rotation ticks, each row followed by its count of ticks:
The counts run from 0 to 786.
[ 21  -3   1   4 -11 -11  -6   5  -6  21  30   7 -11  -8   7 -10  -4  -3
  12 -11  -2 -44  18  22  24   7 -11  14 -11   3   2  44  -4 -26  -9   6
  12  11  -4  27 -29   4 -26   3   7 -29  24 -20 -31  -4  37 -38   5  -6
  -2  37   2 -17 -11   2  -7  22 -11   6  -2  -9   2   0  -3  11 -13  -8
 -11 -10   9   9  18 -19  -4  -4 -20  -1  19  27   8 -12   2]  360
[-11   7 -20   9 -12 -21   4   2  -6  10  25  12  -3 -24   2  -6  12  13
 -22  16 -10 -61   0  14  16  -5 -44  20  -2  -1  15  18  -7 -16  -5   9
   2   9   0  -7 -13   3 -17  17  -3  -9  19 -12 -25  -7  13 -10  21  -6
   9  25  -3  -8  13  -8   2  14  15 -14   2   2 -24 -10 -16  12  43   8
  -3 -18  -7  -9   9  23 -16   6   7  -3  24  11  -7   5  -1]  305
[  1 -12   6  12 -25  -1   8   1  11  27  24  -1 -10   2  13  -2   4  15
   5   6  -4 -14  13  17 -15  15   2 -18 -10   5   7  11   4  -4   2   7
  -8 -11 -32  17   8  20 -32   1 -25 -16  34 -40 -24  19   9 -22   1  -7
   1  35   3   2 -15  22  -3  -2   1 -20  -4 -29  -7   9  -3  17  10  13
   8  25   7  -2  17  15  24 -38 -23  12   6  23  -1 -15  11]  56
[  2  -6  15   3 -10 -23  13  -2  17   7  32   8   3 -14  19  -6  19  -6
   1  13 -23 -47  23  35  21   6  -2  21 -24  -2  10  15   3 -18   4  13
  14  27   8   3  -7   1 -18  -3  -6 -24  18 -16 -38  -2  17 -24   6  12
 -14  24  -7 -18   1   5  -1  -7  15   7 -10 -14   1  15   6   9  -3   4
   4 -29 -10   6  27  23  -7  -2  -8 -23  11   1  12   0   1]  102
[  6   3  10  25   7  -9   1   2  12   6  -1   7   2 -28  11 -14   3  -6
  10  -3 -23 -44  13  43  16   0  12  -7 -19  -3 -10   5 -11 -13  12   9
  10   5 -32  -8 -15  -4 -56   8  -7 -35  33   6 -17   8   4 -32   2  11
   9  19   8   5 -11  11  -9 -22  -4 -13  18  -9   3  11 -13  19   0   2
  -3  23  -6  11   3  23  14 -15  13 -17  -6  13 -10 -15  10]  155
[-20  -6   2  11  -7 -10  -2  15 -10  -2   5 -16  14 -25   5 -21   4  -4
  -1  -7   4 -46   7  25  18 -16 -34  11 -27  32   1   9   5   9   8 -18
  24  -1  -8 -10   2   2 -43  15   4 -18  16 -26 -40   8   8 -15  12  11
  46   8  -1  23  -6  15   1   5  -6   0  13   1  -2  17 -16   6  16  16
  -5   5   6   1  -3  16  11  22  13   4   0   0 -25  11  -3]  28
[ -9  -7 -19  22  -7   1 -30  11  14  10  16   9  30 -32  10 -12  14  36
   4   3  16 -58   2  20 -18 -10 -11  19   8  -3 -19   3 -10   2   4  18
  11  -4 -27   3  11  -2 -37 -24  -2 -23  14  -9 -28  20   3  -7   2   1
   4   9 -19   4 -22   7  -5 -12  -1   6  12  23  17   3   5  -4  23  11
 -13  -4 -21  -8  30  34  -3  10  -3  -2  10   1  -3  -1   1]  148
[-14  -6  -7  11 -10  -1  -5 -15 -11  19  27 -14  13 -20  -1   5  12   8
 -22  10  10 -28  14   0 -16  -5 -20   0 -21  17  17 -21  -5  16   3 -11
  32  -1 -33  18   8  -2 -26   3  -1   2  34 -31 -28   4  -4 -22  37   8
   9  29   7  11  -6   5  -9   0 -13 -13   8  -2  -2  14 -18  -8  21  24
   4 -11  15  -2  -6  -8  10  -8  -9  19  17 -17 -28   3 -30]  128
[ -1   5  -7  12 -18   9  -5 -17  -1  23  19  -5 -11  -6   2   3  -4   6
 -11  13  -4 -21  -2  22  -7  20 -22 -16 -18   0  20   9 -16  -7 -10  14
   4   7 -36   9 -21   7 -49  18  -3 -10  30 -20 -37  -6   1 -17   8 -23
  17  25   7  10   2  -2   6  22   7 -28  15 -17 -27   2 -11  21  23  19
 -18   7  10  -6 -22 -10  10 -27 -11  13  12  22 -26  -6 -13]  311
[-10  -2  17  -2 -15  11  12  -6  16  -8  24  13  29 -21  -3  20  -4  14
   6  18  11 -44  26  36   7  19   8  29 -31  30   9   7   3  -3  16  -2
  17  23  -9   4  15  16 -36  -3   5  -1  27 -12 -38  20  16 -24   6   0
   2   2 -22  -7  -3  21  -4 -17   2  20  -3 -22  20  17  -5   5  -1   8
  -2 -11  13  12   3  24  -1 -11   1 -13 -11  -6  -1   5  -8]  97
[-10 -15 -12   9   3 -22 -12   0  -3 -16  14  -5 -11 -18   9  -8  38   0
  -6   9 -17 -68   1  15  10  -6 -32   4  -7  -6  17  23   7 -18  16   4
   5  -6 -12 -11  10  -1 -27 -16  14 -22   8 -17 -18 -22  19 -22  -2  16
  -2  14  13   0 -11  17  -7   5  18   9  20   1 -22  -4  -7   8   6  -2
 -20  -2   1 -17  23  35  10   1   4  -7  16   0  15 -16  -8]  204
[-27 -11  -3   3  -1   4  -2   7  15   2  17  10  29 -14  11  25  15  26
  -2   3  15 -37   4  11 -24   8  14   5  -8  29   2   3 -11   9   7   1
  -4  -7 -41   3  29  15 -43  -9 -18  -1  31 -14 -14  29   3 -27   2  -6
  10   2 -14   4 -29  34  -8 -10  -8  -9   1 -25  -2   0  -1   7   7  20
   2  10   6   3  16  35  13 -20 -10  18   3   3  -3  -6 -18]  712
[  5  16 -24  18  -7   1  14   2   6   9   9  -4  -5 -27  -9 -10 -14   4
  -9  -6 -22 -34   3  33  15  13 -22 -20 -19  15   0  10  -9 -18  12  11
  -9  20 -19  -9  -9   2 -40   7 -10 -14  17  -8 -34   4  27 -21   5  -3
  23  44   9   8   9   5 -15  -6   8   0  -1 -20   9 -18  -2  -1  14 -23
 -18  -1  10   4  -6  -8 -18  -2   4 -16  17  12 -17  -8  16]  36
[ -9 -16   0   2  -6 -16   3  -3 -26  -7  32  -1   6 -23  20  -2  23  -2
  -7  -4   6 -46  15   1  21 -23 -25  24  -1  14  14  17 -10   6  -3 -18
  29 -28 -13  11  22  -8 -23  16   6  -7  19 -15 -29   9  25 -25  20  22
  23  24   9  14 -14  19   8   0 -22   7  15  -3 -13  10 -23  -1  16  12
   5  -5  10  -7   3  11   8   6  -4  29  26 -12   9  -9  -9]  644
[ 11   6   9  19   0  -2  18 -11   8   5   9  11   3 -31   8 -12 -10   2
 -19  19 -10 -18  12  50  10   2 -15   0 -38  -3  14   2  -2  -4   3  -3
   7   1 -11  -5   1  13 -42   9  -8   0  23 -16 -41  23  -1  -4   5  -8
  19  48  -2   8  25   6  -2 -20  20 -10  16 -15  -2   7 -14  11  11   0
  -3   2  -3 -21 -11  25  12 -31  -9 -23  -4  -3 -31  -8  16]  296
[  7  -5  -2   9 -24  15   2 -15  -7  -5  22  -5 -18 -13   3   6  11  11
 -15   0 -19 -40  20  15  10  15   0  17 -10 -30   4  17 -10 -19  -3  20
 -10   4 -23  18   8  11 -24 -17 -16  -1  10 -14 -35  -9  31 -13 -14   2
  -8  39  -4   2 -12  24 -11   0   9  19  12 -32 -14 -12  18  -1   6 -15
 -12 -14  16 -10  14  -5  -8 -10 -15  -3  35   2  19 -28   9]  377
[-13 -11  -1   3  13  -4  -3   4 -12  -9  33   3   1 -15  15  16  17  -5
  -4  -4  13 -53   9   1   2  16   8  20  -2  21   3  22 -20  -1   2 -19
  36  -9 -25  15  19  -2 -32  12   3 -11  28  15 -38  10   5 -31   0   6
  31   8  -6  -5 -22  28 -11  13 -23  -3  15   1  -1  -4  -9  10  -9  38
  -1  -7   9  21   7  13   7 -19  -7  19  24   5  -9 -16 -16]  457
[-14 -16   3  14   3 -14  -5   2   8   0  31   2   4  -6  19   6  27  12
  14   2   7 -58  12   3  -6  13  11  12   3   1  -1  20  -9  -7  11   9
  14   3 -27   9   5   4 -27 -14  -4 -32  29  -9 -16   2  -6 -28  -5  10
  -2   8  -7 -10 -44  24 -12   0  -6  -1  14 -16   2  -3  10  14  -3  22
   3   7  -2  16  34  28  14 -19  -8   1  19  19  20 -18 -10]  716
[  9  -3   1   2  -2  -3  16   1   3   5  16  17  19 -31   3   7 -14  -9
  -6   2  -4 -17  14  30  17   5 -18 -10 -31  21  31  22 -14  -8   1 -14
  15  15  -4  -1  -8   1 -30  13  10 -11  25  -7 -44  32  20 -20  20 -13
   4  41  12  -5   3   0   4  -8   6   0  10 -20   8   7 -21   1 -16 -10
 -11 -10  15 -11 -26  -9   7 -29 -12 -13  -1  -3 -18  -1   5]  740
[-11  -6   7   0 -21 -11  18   0  -8   0  39  -2   0 -24 -10  13   4   0
 -15  -8  10 -51  24  11  25   7  -7  28 -23  17  11   3  19  14   2 -15
  17  14   0  18   5  19 -10  11  -4   4  26 -17 -42   8  10 -17  19  10
  25  34  -5   0 -20  19 -20  -6  -7   5  -1 -27   1  -2  -7  -6   7   6
  21 -21  14  12  17   6 -12  12   6 -11  22  -3  -3  -5   4]  559
[ 17  12   6  21   4   3   9  -9   7   8  -2  14  -5 -28   8  -7 -11   5
 -23  18 -10 -20   7  53   5  15   0  -1 -33  -9   8  -3 -10  -8   4  -1
  -3  16 -13   4  -2   5 -40   5  -8   2  22 -13 -37  17   7 -15   1  -9
  14  43   0   3  23   3 -14 -17  18 -17  12 -15  -9  -3  -7   6   5  -6
 -12   3  -1 -19  -5  15   1 -24  -5 -28  -5   4 -32 -16   0]  295
[-12   0 -21  16  -2   2  -5   2 -13 -12   7  -1  16 -42  -2 -11   4   7
 -25  13   3 -50  -5   2   3 -15 -32   1   2  20  23   0 -14  -4  15  -5
   4  -7 -27  -5  27 -10 -30  -4   5   5  31   6 -21  10  25 -18  22   5
  14  14  -3   9  11  10 -12  -8  -1  12  12  19   3  -1 -16  11  49   1
 -22  -2   8 -26  -9  18   8 -18  12  20   5 -16  -9  -5  -2]  780
[  3   8  -1  18  15 -24 -16  -5  15   7  10  -2 -25 -26   2 -31  12 -26
  -9   3 -24 -62  -3  26  12  -5 -11  -1  -8   3 -15   6  -5 -20  11   0
  -4  10 -21   6   5  -6 -36 -15   7 -25  -2  -5 -33 -15  28 -37   2   5
   5  28  -3  -1  -8   2 -18   4  15  -7   3   3 -10   3  -1  16  12  -3
 -14  -8   1   6  23  32   2 -16   2 -10  10   4  -3 -36   1]  18
[ -3   4 -28   4 -16  -2   7   2  11   1  27 -10   2  -9  18  14  17  10
  -5   2 -18 -35 -13   5  -4  15 -14  -7   8   0  15  26 -39 -16  -2  23
   0   1 -41  -4  15 -11 -56   8 -20 -15  24   0 -24  13  11 -20 -18   2
   9   3   6  10 -19  12   0  -5   1   2   7  -7 -13 -16   1   3  22  17
 -42   2   1  -3  -4   1  -3  -2 -12  13  22  12  -7  -7  -4]  324
[  9  -6 -10  25   7 -15  -2   1   3  12  23 -24   7 -18  14 -17  -2  -9
  11   3  -1 -34  -9   9  12   6 -18 -13 -20  -3  27  19  -9  -5   6   1
  32  30 -22   7 -20 -10 -28  -4   7 -45  32 -22 -39   7   4 -20   3   8
  10  23  20   9 -35   1 -13  -5 -11   4  22   2   8   4  -8   2  -5   8
 -16   0   2 -12   2 -22  14 -12 -12  -8  26   9  -7  -5   4]  601
[-18  -8  11   8 -24  14   8 -23   2   6  21  -1  -2  -4  -2  11   5   9
 -14  12   5 -15  14  20 -12  10 -12   7 -36 -14  24  -2   3  11  -1   7
   9  -4 -28   7  11  22 -33  -3  -7  -6  22 -41 -40   9  -6   0  12 -17
   2  36  -2  15 -23   7  21  -2  17 -16  17 -35 -15  16  -6   6   7   5
   6  -2   3 -12 -11  16  16 -26 -20  -7   9  -3 -11  -9  -2]  570
[-30 -25 -17  22   9   0 -24  15 -14  -6  14  -9  16 -29   7 -20  21  13
 -16   6  15 -60   4   7 -19  -9 -34  -4  -9  12  -2  -4   2   1  11 -17
  13  -4 -30  -3  14   1 -17 -16  18 -18  15  -2 -38   1   8  -3  17   5
  21  20  -6  -1   2  18  -6  12   3  -8  17  23  11   5   4   1  11  17
 -19  -9   4 -18  14  17  16 -17  10  -4  15  -2 -23  -3  -4]  591
[  6  -9  -4  12  -6   6 -25  -3  -8  16  16  14  13 -33  -7  11   4   6
 -21   3  27 -45  -1  -6 -14 -18 -16   0   1  -4  15  13 -19  -1  -5  -9
   7 -20 -23  29   0  -2 -12 -15  17   2  19  -9 -33  13  22 -18  36 -25
 -11  39   7   0 -27  -1  -6   1  -6   4  16   6   2  -2  -7  -4  10 -12
 -14  -9  16 -21   6  -2  15 -29 -18   8  12 -16  -3 -25 -17]  263
[-10  -2 -23   9 -14  -2   0  10 -12  33  17  -2  -3 -26  -6  -7  -6  26
 -26  -7   6 -37  12  14 -12  -5 -29 -21 -18  15  -4  -9  13  -1  -6 -12
 -11  -1 -12  13  -5  20 -15   1  -3   4  20 -36 -31   5  19  -8  29  -4
  27  62  12   4  14  10 -22  11   2 -18  -1 -11  -1 -13   1  -7  15 -15
   6  -1  13 -12  13   0 -13  -2  -3  -4  20   1 -25   0  -4]  691
[ -6  10  -4  12  15 -12  10   4   7  -4   5 -15  13 -27  12  -3   3  -8
   4   5 -10 -41  -9  18  13  17   2  -9 -12  21  26  18 -17 -12  18  -8
  14  38 -29  -2 -10 -15 -39  -1  -2 -30  39   5 -27   4  11 -32   4  13
  17   3  11   9 -20  23 -26  -2  -1  -1  15  -8   1  -6 -16  13   2  17
 -21   3  13   5  -4 -10   4 -12   9  -4  14  15 -13  -8 -10]  598
[-12 -20  -9  10  10 -14  -5   6  -4  12  12   3  -4 -11  21   4  30  -1
  -5 -10 -16 -38  18  12  -4  -2  -7 -19 -19   2   4  13 -13 -19   4 -20
  13  -9 -35   5 -12  -5 -29   4  14 -23  30 -21 -17  -4   9 -41  12   9
   3  34  21   3 -17  22  -4   8 -10 -22  16 -17 -10   5  -2  10 -31   3
   2  16  13  -2  10   1  29 -25  -7  -3  11   9  -7 -22 -20]  71
[-18 -22   4  -9 -28  14  17   2 -17  -1  40  -7  12   0  11  12  20  18
  -9 -10  -6 -38  42  20  10   5  -7  26 -27  12   1  12  -7   0  -7  -2
  26 -16 -10   3  14  17 -40  19  -4   0  23 -22 -34  11  11 -21   0  21
  21  24  -9   6   6  29  12   6 -14  11  -1 -21  -4  11   8  -7  -2  12
  10  -7   7   8   0   9  -7  16  -5  11  18  -4  -5  10  -8]  371
[ -3   8  -8  14 -10 -22  -5   1  -5   9  27   8  -9 -18   7  -6   7  17
 -20  23  17 -58   8  23   9   8 -25  33  -6  -3  15  12  17  -4  -3   1
  21  13   8  17 -10   7 -16   9   0   1  29 -23 -38  -5  -4 -15  21  -3
  21  21 -10  -3   1  -2 -25  14   4  -8  10   8 -13  -8 -17   9  34  19
   2 -13  -5  -5  21  26 -15   6  -2   1  17  17 -13   5 -11]  303
[-12  -1 -21  18 -13  20  -3   1   1   5  12   8  43 -26   0  18 -10  45
   9  10  19 -30   8  33   2  18 -11  14 -15  10   8   4 -12  -3  13  11
  23  26 -25   1   6   4 -46  -3   1 -18  33  -8 -29  28   5 -14  -4  -4
  15  -1 -17  11  -6  12  -1  -7  -8   7  19  -2  18  -6  -7 -10  12   9
 -13   3  -6  -6  -8  -5 -12   6   1   2   6  17  -7  18  -5]  610
[  4  -2  -4   2 -11  -1 -13   7  -3  15   1   9   7 -35  -4  -8   6   4
 -10 -18  -2 -41   2  26  18  -2  -9   8 -11  -8 -18  29 -17 -13 -17   1
 -14  10 -20  13 -41   7 -31  -3   8 -21   6 -12 -40   9  37 -13  12 -14
  13  41   5   2 -18  15  -5   6   8  -8  10 -16 -15 -11  11   8 -14 -18
 -22  -4  19  -6  11 -10 -12   8  -2 -28  11   9  -6 -25   3]  549
[  7  -5 -21  16  12 -11 -21  -5  11  -5   4  -1 -11 -16  18  -5  27   3
 -15  10 -10 -55 -11  25   8   7 -25  -4  -9 -14  16  24  -5 -30   7  -1
  -7   6 -15  -1  -1  -2 -33 -17  10 -16  11 -21 -24 -14  26 -26  -5  -2
  -5  19   5   2 -13  11  -8   9  13   2  25   0 -25 -19  -4   3  -9 -15
 -34   0   4 -27  20  19   3  -5  -4  -6  16   8   2 -20 -24]  206
[-12 -12 -13  -5 -13  -3  -5  22   2   4  11  17   8 -17  20  15  30  26
 -11   0   6 -55   2   0  -2  -1  -7   9  16   1  10  33 -18 -19   3   0
 -20  -9 -24   2   3   6 -32  -2  -8   3  32   1 -15  16  25 -27   0  -2
   1   1  -6   3 -11  31  -9   4   2  -4   7  -4 -26 -20   2  15  16   8
 -20  13  12 -18  21  34   7  -6   0  11   7   6   9 -16 -13]  65
[-10  -2   1   0 -32  -7  13  -5 -12  -5  41  -3  -6 -20 -10  11   9  19
  -9   0   5 -61  17   9  25   3 -16  36  -7 -12  22  21   7   6  -3   5
  15  11   0   7   1  18  -9   1  -3  -9  21 -12 -42  -6   4   0   6  -3
  20  31   0   1 -29  12  -4   5   6  16  16 -21  -5 -13   5   0  21  -1
   7 -27   0   2  21   7 -18  14   2 -15  36  -1  14 -11   8]  561
[-27 -22   8   8  -3   9  -7   9 -18 -16  26   5  16 -21   3  12  11   0
  -1   3  12 -40  16   7  -3   0  -4  13 -10  20   9  15 -20   9   4  -9
  28 -25 -41   2  24   3 -37  18   7  -6  26  18 -35  16   7 -19   9  -8
  32   9  -3   4  -7  25   8   4 -11  -6  24   2   3  11 -11  13  11  27
  -8   0  15   4 -16   8  24 -30   1  16  12   1 -11  -6   4]  455
[-10 -11   4  14   7 -11   0  -7  -1   6  34  -8  10 -28   5  -8  14 -20
   6  -4 -20 -57  12  11   1  -1  -9   3 -14   2 -17   9 -30  -8  -3  -2
  28   6 -26  -5  -9  -6 -30 -12  19 -41  -4   6 -33  -3  15 -18  11   9
   3  37   3  -8 -26   3   2  -3   1   0   3 -18   8   4  17   1  -7  -2
   4 -29  -3  32   3   2  -9 -11 -14 -12  32  -8   8 -28  -8]  274
[-18  -7 -10   1 -13   6   8 -17  -6  -5  17   6  10 -17  24   7  37  18
 -23  23 -22 -43   8  27   0  -2 -10  17 -11 -18  16   6 -28 -25   6  14
  -3   1 -20 -14  11  -3 -45   5 -12   4  30   1 -26  -2   5 -18  -1  20
   1   3  -9  11  21  17   8  -4  14   4  10  -3 -32  -4   4   9  29  16
 -19  -6  -5 -20  -5  35  -4   0   3   3  13  -4  -5   3 -18]  767
[ 11  -8 -14  30   6   4 -19  -3 -11   8  13  -9   1 -29  12 -31  -1  13
 -29  24  20 -40  -5   6 -13 -10 -31  -6   6  -7  13   2  -5  -9   2  -8
   9 -11 -21  15  15  -8 -15 -17   7  -1  21 -17 -30   1  21 -15  16  -1
  12  37  -4   7   4  13 -21   7   0   3  22  25   0   5  -6   9  34   3
 -13   0   0 -31  11   9  12 -34 -19  19  26  -7 -10 -18  -5]  777
[ -7  -8 -17   4   4  10 -11  12 -10 -14  11   8  23 -31  -8  26  -2  13
 -13  -5  27 -56   4   8  -7   5 -14   8  -7  29  20  21  -7  -2  12 -20
   7  -6 -22  15  16   7 -24 -13  19   3  26  -1 -29  19  27 -29   9  -7
  14  13   3  -6 -16  31 -27   0  -9  21  21  -1  20 -14  -5  -8  -9 -11
 -23   0  21 -16  11   2  -1 -19   4   0   8  -8  -4 -14 -15]  79
[  3  -7 -15  14 -15  -6   1  21   2  12  30 -13  27 -30  -7 -10   0  17
  -7  -6  10 -41  13  15  -5  -3 -11  -3 -21  14  -2  -3   8   7   6   3
  13   7  -9   5   2  12 -14  -7  -3 -12  27 -10 -48  22   7  -3  18  10
  25  44   3 -11  -5   9 -17 -15  -2  11   3  11  40  -7  19 -21  15   0
  -7 -16  -2  -7  20   9  -1  -3  -6 -27  18  -5 -28   6  18]  419
[ -2 -10 -11  15   5   0   3  11  -8  -8  10  17  13 -35  -3   2  -7  -2
  -3  -2 -13 -55  13  31  19  15 -16   2 -14  -5  12  30 -19 -27   4  -9
  11  25 -12  -6 -25   2 -20   0  27 -26  23  21 -29   1  21 -14  11 -13
   4  38  10  -9   8   8  -6   3   5   5  20  -9   4 -12  -1  11 -11 -22
 -13 -15   9 -10  -9  -8  -6 -17  -3 -30  12   5   7 -13   7]  736
